128 stands for zero in the data rows.
Some points:
[163,135,151,132,113,157,126,137,115,160,88,138,113,159,107,133,124,97,
 115,81,113,149,102,62,156,197,97,85,91,145,166,109,151,139,135,104,
 142,115,131,108,87,167,138,143,128,101,152,100,120,169,129,100,131,117,
 88,142,127,134,113,94,109,140,124]
[129,144,135,118,158,114,113,139,115,123,135,130,139,139,103,135,135,112,
 111,138,128,121,139,138,145,119,122,139,143,145,137,127,112,123,130,116,
 127,161,121,128,129,126,139,118,99,138,133,129,139,132,118,145,93,119,
 150,141,147,122,146,150,127,113,124]
[116,122,123,107,115,124,126,117,130,122,146,125,137,169,127,123,162,154,
 113,170,117,121,145,108,145,113,105,115,135,127,142,113,111,134,128,119,
 140,124,124,142,154,113,147,132,143,108,157,124,146,105,136,131,109,120,
 126,118,133,150,137,130,135,146,123]
[131,113,133,141,136,118,142,128,124,115,154,120,114,132,117,113,116,108,
 113,131,126,122,123,123,118,134,146,120,149,130,132,108,120,151,116,140,
 134,117,115,154,107,123,142,135,108,132,174,134,133,144,143,122,133,128,
 157,133,139,119,137,120,127,121,121]
[109,157,164,104,63,76,132,183,139,180,54,223,133,178,150,151,100,100,
 180,5,130,156,122,173,98,177,40,53,97,83,133,206,97,112,126,116,
 83,124,118,85,114,203,125,116,116,87,0,26,81,158,134,133,71,120,
 26,92,193,98,127,144,115,51,104]
[145,69,107,145,78,200,77,161,131,151,51,138,117,78,138,179,110,160,
 74,159,147,155,159,207,74,125,201,107,107,176,99,152,107,128,125,148,
 125,123,77,119,128,202,161,153,190,165,129,255,88,124,169,103,168,94,
 81,155,86,119,142,132,108,101,179]
[145,138,129,120,140,117,141,112,109,148,146,139,145,133,127,94,110,138,
 113,147,114,112,128,131,138,148,150,151,153,132,151,149,127,110,154,116,
 158,166,103,147,150,95,99,115,124,109,142,139,130,114,127,137,127,106,
 141,134,144,127,153,118,141,114,108]
[125,124,129,128,153,122,135,120,133,162,126,133,137,141,117,131,117,128,
 136,147,122,101,117,122,160,128,119,126,125,144,113,122,131,139,133,136,
 122,139,130,160,100,129,140,118,109,123,132,122,175,148,116,112,151,136,
 125,134,121,136,125,110,105,120,87]
[123,118,119,137,160,125,123,132,125,117,146,134,136,128,117,114,134,116,
 154,159,144,111,109,152,136,112,118,127,153,139,138,131,129,125,146,104,
 116,130,148,129,142,113,112,99,108,132,142,142,147,137,118,150,135,130,
 163,125,138,126,120,103,136,122,111]
[121,136,142,137,143,135,120,142,99,124,152,107,140,135,123,125,133,136,
 149,153,120,125,127,131,150,119,119,136,169,124,145,101,134,137,121,139,
 140,131,111,162,141,94,150,140,118,127,133,108,121,133,149,142,120,151,
 136,143,115,136,133,150,147,127,119]
[144,142,108,128,119,107,142,122,126,136,139,145,126,149,122,122,112,117,
 121,140,122,146,118,114,141,118,134,127,148,149,128,129,133,121,123,129,
 120,135,114,142,147,129,111,157,99,119,127,127,121,120,138,118,128,127,
 117,126,126,135,122,107,138,134,112]
[124,152,117,136,142,128,124,133,123,153,131,117,130,112,133,115,137,126,
 135,113,147,101,128,119,100,109,121,158,163,120,124,130,129,124,136,111,
 127,118,125,139,105,111,125,118,129,118,133,119,141,136,122,139,129,152,
 129,134,137,141,146,128,116,164,155]
[122,119,155,125,138,123,147,137,116,144,149,133,149,141,100,126,134,134,
 129,146,125,95,132,119,128,99,119,155,141,130,145,143,153,137,111,145,
 104,134,118,140,133,149,123,126,130,125,130,127,136,139,119,140,121,127,
 167,125,121,124,139,119,125,129,101]
[131,199,75,135,190,110,152,255,139,30,99,73,44,22,91,149,159,185,
 65,36,226,112,145,71,57,114,173,92,139,58,48,159,194,115,190,245,
 198,31,255,112,75,18,161,80,53,170,2,64,84,67,90,159,132,167,
 217,147,91,221,196,130,106,179,255]
[115,111,131,159,163,153,143,105,138,106,114,100,151,138,110,127,123,80,
 122,137,113,109,106,156,114,127,123,149,118,119,159,110,138,115,147,92,
 132,136,132,147,146,126,84,109,147,101,124,131,163,141,119,140,129,114,
 153,134,118,127,113,126,126,124,129]
[118,160,132,148,100,128,133,91,124,100,136,69,118,105,125,140,121,157,
 180,136,101,86,80,118,138,154,109,132,126,136,131,122,154,123,79,105,
 108,112,137,79,130,135,102,152,131,119,120,91,122,97,149,134,142,131,
 92,109,136,158,120,120,127,159,124]
[149,137,164,99,102,127,132,49,125,150,117,105,127,96,107,136,124,149,
 168,100,91,114,71,137,177,142,50,143,83,135,123,120,128,119,94,150,
 140,107,157,76,101,152,147,113,148,109,74,101,121,106,170,128,147,132,
 127,96,140,94,120,123,153,135,112]
[118,117,148,164,104,142,134,109,165,110,104,140,126,119,116,135,133,141,
 134,129,129,83,131,106,133,123,151,127,90,131,139,160,135,110,146,109,
 108,123,94,117,153,148,144,143,117,135,162,145,146,121,119,122,122,145,
 101,102,98,110,131,163,151,133,129]
[130,117,118,105,139,137,122,127,119,128,150,134,128,147,122,130,145,109,
 103,134,130,125,141,105,114,130,125,128,131,136,147,129,134,126,148,127,
 154,122,136,138,152,103,135,128,84,118,143,116,136,122,131,143,130,135,
 125,137,116,132,113,142,106,133,117]
[143,110,144,131,137,147,124,108,129,116,152,117,147,153,147,135,120,128,
 117,136,134,137,150,136,137,134,145,122,123,109,152,114,134,150,119,123,
 124,151,123,148,127,120,130,134,153,130,143,140,124,129,129,126,124,147,
 136,127,126,122,148,126,150,141,138]
[133,118,128,137,140,120,134,121,138,146,181,105,138,123,138,129,127,148,
 141,132,137,130,135,107,141,140,131,106,136,132,148,126,115,130,126,127,
 132,164,139,158,130,137,96,131,123,132,131,116,142,129,108,110,120,137,
 121,110,128,117,115,139,122,125,94]
[124,113,125,145,118,125,116,127,145,141,125,119,139,135,141,114,107,139,
 129,145,105,153,127,129,162,128,125,140,149,149,133,135,131,130,113,118,
 116,146,131,147,141,112,147,136,126,128,142,137,148,153,140,137,142,108,
 149,145,145,111,131,126,124,147,127]
[141,42,129,133,84,223,64,197,133,151,67,147,107,102,132,152,130,154,
 89,139,178,189,167,200,86,142,187,110,80,167,121,165,96,146,115,154,
 83,99,88,143,131,153,123,161,186,191,133,255,61,137,162,86,151,99,
 68,161,106,136,140,130,102,106,168]
[149,134,113,133,114,115,107,121,123,128,152,124,132,130,114,128,143,119,
 122,133,144,121,139,110,135,134,141,133,140,145,105,110,129,122,135,119,
 137,116,125,145,137,123,130,112,132,136,133,118,143,151,115,130,137,123,
 147,129,132,125,139,125,147,135,112]
[122,127,139,111,119,105,128,104,124,116,165,130,133,138,140,131,127,109,
 145,157,125,127,147,117,168,128,127,142,158,131,125,137,117,109,146,124,
 127,140,108,111,132,125,121,123,122,119,150,129,140,128,115,117,148,122,
 161,132,127,136,140,118,142,126,136]
[139,131,128,105,148,121,137,112,113,151,192,140,124,149,118,148,139,116,
 124,152,118,127,138,108,112,115,135,123,140,110,140,130,102,132,137,131,
 116,147,137,113,128,110,123,123,106,135,151,130,136,154,119,149,123,137,
 151,113,131,128,112,109,126,123,119]
[126,113,130,147,137,139,120,125,136,134,146,111,121,138,133,127,113,140,
 121,178,106,138,131,134,143,137,124,156,127,102,127,125,108,131,123,107,
 122,124,102,137,129,120,124,137,126,125,139,103,135,113,97,138,127,136,
 144,142,130,107,121,95,147,132,104]
[110,169,80,119,82,111,175,161,168,60,31,214,173,77,187,94,128,95,
 145,80,76,206,130,123,101,77,182,117,76,120,39,55,147,97,106,116,
 191,69,121,28,138,129,126,48,194,131,90,162,63,59,155,84,65,97,
 26,62,164,89,0,149,139,83,112]
[85,174,126,127,163,61,134,76,125,115,132,110,97,118,159,82,128,111,
 119,101,156,129,109,142,89,111,107,155,96,113,113,125,137,156,105,137,
 67,146,112,119,88,153,107,173,165,136,185,98,145,137,103,117,152,144,
 166,165,61,122,132,185,138,132,167]
[126,95,110,117,148,147,125,105,129,123,158,126,135,128,146,119,139,126,
 149,131,107,123,114,150,132,88,129,150,142,110,140,110,104,111,138,144,
 142,157,136,135,152,120,123,144,118,130,135,115,123,129,136,143,120,130,
 143,143,149,137,132,128,112,133,114]
[116,130,135,96,124,109,141,104,112,128,133,123,113,160,162,131,139,136,
 147,120,137,143,158,117,139,144,109,143,138,121,124,116,130,167,121,117,
 134,163,135,158,141,131,134,152,136,139,135,154,158,136,92,132,139,136,
 136,113,144,129,134,128,119,140,130]
These points spread out most along one direction. Take the direction at right angles to it along which they spread out most. Go by this last direction. How far along it is each point below, from 0 to 99? The average is 50, and the first point in the table lies past the average. One standard deviation of the points above along it is 16.
[149,137,164,99,102,127,132,49,125,150,117,105,127,96,107,136,124,149,
 168,100,91,114,71,137,177,142,50,143,83,135,123,120,128,119,94,150,
 140,107,157,76,101,152,147,113,148,109,74,101,121,106,170,128,147,132,
 127,96,140,94,120,123,153,135,112] ~ 53
[122,119,155,125,138,123,147,137,116,144,149,133,149,141,100,126,134,134,
 129,146,125,95,132,119,128,99,119,155,141,130,145,143,153,137,111,145,
 104,134,118,140,133,149,123,126,130,125,130,127,136,139,119,140,121,127,
 167,125,121,124,139,119,125,129,101] ~ 40
[116,130,135,96,124,109,141,104,112,128,133,123,113,160,162,131,139,136,
 147,120,137,143,158,117,139,144,109,143,138,121,124,116,130,167,121,117,
 134,163,135,158,141,131,134,152,136,139,135,154,158,136,92,132,139,136,
 136,113,144,129,134,128,119,140,130] ~ 43
[139,131,128,105,148,121,137,112,113,151,192,140,124,149,118,148,139,116,
 124,152,118,127,138,108,112,115,135,123,140,110,140,130,102,132,137,131,
 116,147,137,113,128,110,123,123,106,135,151,130,136,154,119,149,123,137,
 151,113,131,128,112,109,126,123,119] ~ 39
[121,136,142,137,143,135,120,142,99,124,152,107,140,135,123,125,133,136,
 149,153,120,125,127,131,150,119,119,136,169,124,145,101,134,137,121,139,
 140,131,111,162,141,94,150,140,118,127,133,108,121,133,149,142,120,151,
 136,143,115,136,133,150,147,127,119] ~ 39
[115,111,131,159,163,153,143,105,138,106,114,100,151,138,110,127,123,80,
 122,137,113,109,106,156,114,127,123,149,118,119,159,110,138,115,147,92,
 132,136,132,147,146,126,84,109,147,101,124,131,163,141,119,140,129,114,
 153,134,118,127,113,126,126,124,129] ~ 42
[124,113,125,145,118,125,116,127,145,141,125,119,139,135,141,114,107,139,
 129,145,105,153,127,129,162,128,125,140,149,149,133,135,131,130,113,118,
 116,146,131,147,141,112,147,136,126,128,142,137,148,153,140,137,142,108,
 149,145,145,111,131,126,124,147,127] ~ 44
[116,122,123,107,115,124,126,117,130,122,146,125,137,169,127,123,162,154,
 113,170,117,121,145,108,145,113,105,115,135,127,142,113,111,134,128,119,
 140,124,124,142,154,113,147,132,143,108,157,124,146,105,136,131,109,120,
 126,118,133,150,137,130,135,146,123] ~ 42
[124,152,117,136,142,128,124,133,123,153,131,117,130,112,133,115,137,126,
 135,113,147,101,128,119,100,109,121,158,163,120,124,130,129,124,136,111,
 127,118,125,139,105,111,125,118,129,118,133,119,141,136,122,139,129,152,
 129,134,137,141,146,128,116,164,155] ~ 44
[149,134,113,133,114,115,107,121,123,128,152,124,132,130,114,128,143,119,
 122,133,144,121,139,110,135,134,141,133,140,145,105,110,129,122,135,119,
 137,116,125,145,137,123,130,112,132,136,133,118,143,151,115,130,137,123,
 147,129,132,125,139,125,147,135,112] ~ 44
[85,174,126,127,163,61,134,76,125,115,132,110,97,118,159,82,128,111,
 119,101,156,129,109,142,89,111,107,155,96,113,113,125,137,156,105,137,
 67,146,112,119,88,153,107,173,165,136,185,98,145,137,103,117,152,144,
 166,165,61,122,132,185,138,132,167] ~ 42
[126,95,110,117,148,147,125,105,129,123,158,126,135,128,146,119,139,126,
 149,131,107,123,114,150,132,88,129,150,142,110,140,110,104,111,138,144,
 142,157,136,135,152,120,123,144,118,130,135,115,123,129,136,143,120,130,
 143,143,149,137,132,128,112,133,114] ~ 42
